In the rows, zero is written as 128.
The rows of M fall into a few groups, and each row is roughly a mix of its group's hidden directions.
M:
[[125 111 156  94 142 138 154 128 124 168  99]
 [127 106 128  94 163 163 119 140 129  99 149]
 [162 130 103 127 120 154 157 108 103 163 131]
 [159 103 142 110 121 172 132  95 136 133 109]
 [138 142 103 149 114 153 147  99 137  95 159]
 [149 160 150  95 147 122 134  84 121 135 135]
 [122 141 101 130 143 101 105 148 179 138 137]
 [118 132 133 139  77 109 121 150  90 123 110]
 [ 90 140 156 102 125 134 115  95 152 104 116]
 [134 110 151 110 163 126  86 116 130 146  98]
 [107 111 147 147 169  98 101 113 122 145 146]
 [114 157  76  98 126 108 135 121 116 113 118]
 [120 172 165 138 112 130 144 105 153 109 136]
 [162 102 139 139 131 169 124 109 145 114  96]
 [175 109 105 107 112  99 111 120 115 144 114]
 [142 104 131 150 137 108 100 147  89  94 134]
 [101 124 156 125 138 129 127 157 178 152 132]
 [146 126 105 100 148 149 105 106 108 123  87]
 [154 130 177 141 113 128 107 155 141 105 113]
 [153 111 135 109 157 103 127 170 132 112 154]
 [123 117 118  95 175 135 121 159 155 120 143]
 [ 96 115 159 130 147  79 137 126 130 151 123]
 [142 155 129 114 135 121 142  95 160 173 123]
 [140 108 110 158 130 129 160 168  93 124 128]
 [142 145 142 182 144 157 113 141 141 114 135]
 [134 135 107 161 108  99 133 126 115 168  99]
 [145 150 123 103 134 154 162 156 165 127 119]
 [115 151 134 114 136  73 126 158 118 123 152]
 [118 148 106 100 148 107 138 153 155  90 118]
 [117 138 156 108 144 120 119 155 104  90  97]
 [118 107 133 126 104 158 115 175 121 157 145]
 [127 153 107  92 166 106 117 144 141 154 139]
 [102 155 135 120 124 107 115 154 104 152 169]
 [ 99 130 107  95 161 123 154 111 113 130  99]
 [141 125 106 118 150 145 148 181 157 124 130]
 [116 165  96 158 171 125 121 134 125 141 128]
 [100 119 149 132 171 121 163 154 110 121 114]
 [ 77  99  96 111 117 122 142 137 113 116 137]
 [150 122  96 115 108 123 105 151 116 145  84]
 [146  91 150 113 123  96 116  91 113 107 122]
 [127 134 112 102 150  91 133  81 114 130 111]
 [164 149 154 127 127 110 140 164 156 101 129]
 [122 122 152 135 129  84 103 151 104 118 163]
 [ 91 147 146 122 105 121 122  86 154 117 108]
 [ 99 153 107 148 100 158 144 104 136 141 105]
 [167  93 158 112 148 108 105 126 121 111 124]
 [115 109 102 127 155 146  89 127  97 103 114]
 [110 115 170 113  96 143 127 158 150 110 113]
 [127  97  98  91 137  93 150 109 127 118 116]
 [ 93 143 150 124 156 148 168 106 125 147 126]
 [140 149 156  96 137 128 117 110 144 116  81]
 [139 161 146  88 144 134 135 105 116 153 157]
 [100 107 136  95 147 137  90 148 103 145 128]
 [126 142 137 131 128 161 123 147  85 102 164]
 [148 124 143 140  88  93 102 142 143 104 145]
 [152 150 125 155  99 132 134  88 104 151 145]
 [149 117 110 159 156 109 151 146 116 167 133]
 [ 91 140  86 120 113 136 154  99 124 149 122]
 [ 95 129 125 107  99  97 125 127 145  84 123]
 [114 149 112 108 115 117 154 179 153 129 118]
 [ 97 143 159 108 108 125 164 112 127  98 113]
 [141 130 175 133 111 178 121 114 123 131 119]
 [183 133 117 133 121 126 134 173 118 138 134]
 [114 106 173 114 163 104 112 129 123 136 107]
 [107 117 114 105 121 157 141 121 154 179 129]
 [141 101 115 158 174 122 102 132 112 121 151]
 [158 134 113 105 144 127  85 118 134 120  87]
 [117 112 104 156 111 152 138  99 141 119  85]
 [162 121 124 131 102 124 134 158 172 124 155]
 [ 98 121 109 121 167 160 147 123 114 160 124]
 [147 119 154 133  86 107  93 136 141 100 133]
 [ 99 116 132  86 125 124 119 114 164 157 108]
 [ 99 159 154 131 141 108 122 121 106 107  89]
 [156 112 118 119 142 130 129 150 168 160 160]
 [151 165 118 115 160 142 128 129 137 108 170]
 [121 154  97 113 131 161 163 136 154 145 111]
 [120  93  96 114 140 145 118 126 145 168 154]
 [148 107 111 136 153 116 115 146  99 164 159]
 [178 134 140 122 143 128 136 125  98 168 133]
 [132 155 120 122 142  86 149 119 149  96  99]
 [117 156 133 131  96 117 117  86 158 135 102]
 [113 145 175 163 101 126 103 116 118 136 128]
 [135 155 100 107 150 159 158 140 154 144 113]
 [147 155 127  98 158 108 136 163 149 105 129]
 [ 84 125 126 150 107 103 124 107 139 153  98]
 [146 118 150 108 115 107 109 159 110 172 117]
 [116 152 123  72 127 107 148 115 118 151 136]
 [126 116 104 150 108 124 136 112 171 166 149]
 [ 96 108 142 130  82 105 132 110 143 102 123]
 [107 151 146 133  93 150 141 115 133  81 126]
 [ 87 125 108 154 136 130 121 107  86 149 124]
 [132 160 144 114 121  94 129 148 147 115  84]
 [133 108 111  88 152 154  88 115 138 127 141]
 [158 120 103 118 109 154 148 126 100  89 139]
 [ 89 105 107 134 104 132 131 124 110 109  87]
 [ 89 136 144 116 120 133 111  78 150 114 133]
 [140 108 114 136  82 138 123 108  94 159 133]
 [160  88 114 109 151 133 151 119 149 101 124]
 [ 90 134 160 107 132 134 168 104 117 124 112]
 [100 110 166 115 129  81 116 135 116 141 141]
 [160 140 164 122 123 141 138 119 154 173 119]
 [103 108 103 150 116 123 124  75 145 140 137]
 [126 102 123  90 127  95 139 168 127 125 154]
 [141 131  98 125 126 135  77 135 169 137 124]
 [140 166 127 147  87 108 132 129 155 103 142]
 [ 85 139 142 121 111 134 116  80 146 110 124]
 [148 118  82 156 115 160 144 109 142 119 137]
 [112  88 127 110 112 111 112 157 132 162 104]
 [141 135 119  93 144 124 100 126 135 106  78]
 [118 123 122 141 120 115 153 164 102 123  78]
 [ 93 149  94 163 118 155 132 119 128 149 113]
 [135 138 160 129 144  95 127 165  98 153 140]
 [ 96 150 150 114 104 137 114  90 148 102 126]
 [180 154 151 147 118 132 144 133 137 110 152]
 [162 106 108 130 129 158  83 128 122 152 125]
 [122 127 173 133 154 105 152 152 118 127 160]
 [176 129  89 153 117 138 131 124 137 150 145]
 [155 160  87 122 104 145 138 100 122 112 118]
 [110 172 121 124 114 133 169 115 141  97 123]
 [111 148 157 136 140 117 135 122 105  90  87]
 [149 121  83 158 119 157 147 104 147 124 133]
 [125 114  92 158 175 134 112 115 111 139 141]
 [ 96 124 144 105 122 111 128 145 181 146 124]
 [165 111 121 153  89 133 145 126 156 138 151]
 [178 117 101 126 103 113 113 159 120 116 121]
 [149 115 155 137 103 137 145 177 110 106 124]
 [100 123 126 166  90 137 112 102 117 131 102]
 [144 142 138 154  72 127 131 130 133  95 138]
 [ 89 154 149 144 114 114 112 107 101 117 100]
 [147 108 138 113 139 168 122 139  91  97 144]
 [133  97 128 146  99 129 151 143  85 126 157]
 [ 84 107 115 130 133 135 108 101 109 166 120]
 [148 141  82 116  94 128 104 126 144 102 120]
 [134 109 113  99 162 161 137 132 157 103 109]
 [111 113 122 146 105  86 128 102 127  98  99]
 [106 126 130 128 116 133 148 161 102  99  85]
 [133  99 130 127 116 162 124 115  72 115 125]
 [172 152 127 120 120 157 117 103 115 112  98]
 [102 164 154 131 140 119 118 121 102  92 103]
 [104 141 175 140 167 144 103 123 118 124 132]
 [143 117 122 129 149 122 105 110 128 160 181]]
Which row in each list fits none of the groups? There is exactly one, and every other row fits one group, some only roughly.
  * z_611: [122  86 106 118  89 149 111 128 124 150 150]
  * z_114: [104 104 110 146 105 139 105 118  90 119 159]
  * z_887: [ 90 130  93 106 138 102 141 143 164 123 126]
  * z_929: [136 109 107 110 156  99  83 134 129 132 102]
  * z_933: [160 110 147 141  93 157 126 144 126  94 144]
  * z_854: [140 149 154 134  89 131 127 151 103 102 158]
  * z_743: [160 166 151 128  95 126 109 138 120 127 160]
  * z_716: [ 98 139 114 117 106 144 100  83 141 129 104]
  * z_518: [160 111 108 148 103 135 173 123 129 104 112]
  * z_45: [141  73 144 114 127 158 114 155 119 131 134]
  * z_221: [140 118 125 110  86 129 122 141 172 158 142]
  * z_742: [128 135 145 141 112 104 116 124  65 130 136]
  * z_640: [107 106 123 130 100  90 108 116 110 133  90]
  * z_589: [167 103 113 143 122 131 162 126 168 140 136]
  * z_68: [133 182 153 144 156 135 124 113 120 105 136]
 => z_742
  * z_30: [131 113 161 139 119 147 152 180 133 143 145]
  * z_489: [108 103 131 116 177 139 149 120 112 112  99]
  * z_23: [165 123 125 151  97 104 127 122 142 147 167]
  * z_514: [ 96 100 119 132 100 104 105  91 125 140 143]
  * z_520: [108 140 132 117 132 152  92 105 104 136 170]
  * z_720: [112 162 153 142 141 165 131 132  90 147 129]
  * z_364: [ 84 141 125 148 161 143 105 135 130  96 141]
  * z_531: [144 164 115 109 161 125 161 100 146 118 142]
  * z_826: [135 117 117 148 134 133 127  69 129 111  94]
  * z_56: [121 134 118 109  99 140 136 141 181 156 141]
  * z_443: [ 98 102  80 155 138 119 116 139 111 144 132]
  * z_479: [125 116 126 155 130 131  96  88 109 138  88]
  * z_72: [151 163 138 115 149 132 135 128 167 128  89]
  * z_17: [ 99 135 124 120 103 174 157 110 112 106 126]
  * z_815: [140 130 172 121 129 172 153 118 105 126 112]
 => z_720
  * z_88: [152 117 133 145  83 120 151 149 151  97 130]
  * z_386: [123 125 144 140 153 108 146 125  76  94 130]
  * z_300: [162 128 111 104 148 114 150 162 161 115 122]
  * z_48: [115 133 181 150 153 137 106 137 156 137 134]
  * z_125: [118 152  91 119 166 135 143  95 107 113 123]
  * z_333: [144 124 142 110  75  98 113 131 158 129 127]
  * z_92: [118 141 128 129  98 113 124 166 140 123  78]
  * z_683: [136 159 113 131 117 126 169 124 110  83 116]
  * z_367: [153 132 168 163 127 159 126 125 135 111 156]
  * z_289: [123 126 119 141 138 162 137 174 103 163 127]
  * z_932: [103 138 113  98 110  87 158 102 129 118 127]
  * z_343: [ 86 151 126 116 152 120 122 130 129  83 107]
  * z_31: [ 91 156 114 130 154 137 125  86 103 116 131]
  * z_117: [121 101  76  99 119 125 126 132 105 153 129]
  * z_435: [142 142 159 121 129 115  94 147 120 146  81]
 => z_289
  * z_889: [ 99 125  96  98 152 139 111 121  90 110 123]
  * z_216: [148 117  99  95 123 142 137 134  81 106 121]
  * z_84: [142 142 108 125 124 114  97  93 149 172 120]
  * z_806: [ 95 147 129 117 126 162 156  84 126 143 126]
  * z_832: [130 142 167 122 163 153 112 139 100 100 133]
  * z_239: [112 149 158 133  83 129 117 121 110 101 155]
  * z_680: [146 157 161 102 113 123 155 108 152 138 103]
  * z_269: [130 117 102 130 175 152 115 121 122 170 123]
  * z_902: [102  92 138 149 102 124 117 150 124 129 169]
  * z_371: [169 148  98 156 137 102 114 146 123 116 148]
  * z_347: [157 151 137 133 110 114 143 101 157  99 159]
  * z_140: [ 86 147  78 140 132 121 145 133 133 146 122]
 => z_347
  * z_532: [156 147 121 132 113 104  95 150 158  94 131]
  * z_596: [138 160 149 161 123 131 136 157 161 101 114]
  * z_793: [136 130 179 152 161 144 114 132 145 140 148]
  * z_681: [107 117  88 153 136 143  88 135 117 105 144]
  * z_537: [106  90 114 136  85 111 116 135  96 120 122]
  * z_291: [144 124 165  97 134 116  98  99  98 141 125]
  * z_228: [132 100 142 138 143 167 129  88 153 146 114]
  * z_682: [105  82 103 141 136 102 139 135 113 146 102]
  * z_500: [116 138 130 160  90  97 123  92 130 152 138]
  * z_977: [131 128  88  96 111 113 148 139 102 106 101]
 => z_228
  * z_317: [128 120 145 128  85  96 145 163 120 107 107]
  * z_633: [151 100 100 102 119 132  91 109 158 137 138]
  * z_749: [108  97  78 155 123 134 143 109 120 129 108]
  * z_525: [139 110  81 104 120 121 157 121 103 113 104]
  * z_58: [138 120 152 136 163 147 159 141  95 161 128]
  * z_940: [ 94  78 105 114 119 130 119 112 130 108 110]
  * z_575: [ 99 149 150 152  99  92 142 100 133 134 116]
  * z_812: [141 126 106 140 153 133 106 158 131 151 175]
  * z_482: [123 100 121 138 132 145 132  97 154 108 176]
  * z_279: [105 143  90 139 145 128 143 177 140 138 139]
 => z_812
  * z_769: [ 98 117 112 134  96 115 121 140  93 133  88]
  * z_897: [145 164 110 110 105 119 145 166 109 103 122]
  * z_131: [135 101  79 121 117 160 119 150 103 122 126]
  * z_515: [132 132 101  85 134 156 171 122 141 139 135]
  * z_457: [149 104 133 110 118  97 134 133 184 126 126]
  * z_224: [103 120 144  88 121 143 106 106 158  97 124]
  * z_287: [137 143 137 144 158 168 133  99 124 116 166]
  * z_177: [140 113 157 143 172 127 144 119 138 166 109]
  * z_73: [125 148 109  93 119 113 169 104 146 147 111]
  * z_460: [ 99 118 111 113 102 114 108 121 105 163  97]
  * z_541: [133 147 125 118 116 176 122 146 154 103  97]
 => z_897
  * z_855: [132 134 115 122 116 149 122 147 179 167 141]
  * z_623: [127  73 142 132 118 167 119 133 104 122 130]
  * z_160: [168 131 158 103 138 169 134 114 134 127 148]
  * z_781: [136 167 138 156 110 142 127 101 129  98 159]
  * z_296: [136 139 119 132 179 110  91 137 111 153 131]
  * z_835: [115 156 163 156 154 125 132 113 109  92 134]
  * z_292: [ 84 127 150 163 114 106 149 107 111 124 137]
  * z_870: [103 125  78 137 117 120 106 148 107 108 105]
  * z_194: [ 98 157 100 108 173 131 121 106 127 125 137]
  * z_715: [164 117 123 136 114  98 143 116 176 143 134]
  * z_79: [123 146  73 121  93 135 128 129 143 104 141]
  * z_428: [115 134 104 101 146  87 127 117 127 134  84]
  * z_153: [115  97 121 141 107 134 117 118  97 115 177]
 => z_870
  * z_631: [139 131 107 111  97 130 106 147 158 146 168]
  * z_959: [132 139 175 104 118 138 168 108 126 134 106]
  * z_162: [164 126 111 138  81 106 111 149 124 150 129]
  * z_432: [131 122 129 114 167 166 135 161 102 114 146]
  * z_234: [124 161 127  96 142 123 129 106 154 109  87]
  * z_108: [115 162 104 143 134 128 166  91 146 109 129]
  * z_996: [154 112 140  94 129 158 114 121  94  96 119]
  * z_845: [122 112 145 127 111 182  90 112 122 119 124]
  * z_830: [103 104 130 130  98 116 113 128  85 118 162]
  * z_842: [150 138 187 130 125 148 149 118 118 147 118]
  * z_634: [139 103 132 145  90 110 120 129 116 127 179]
 => z_996
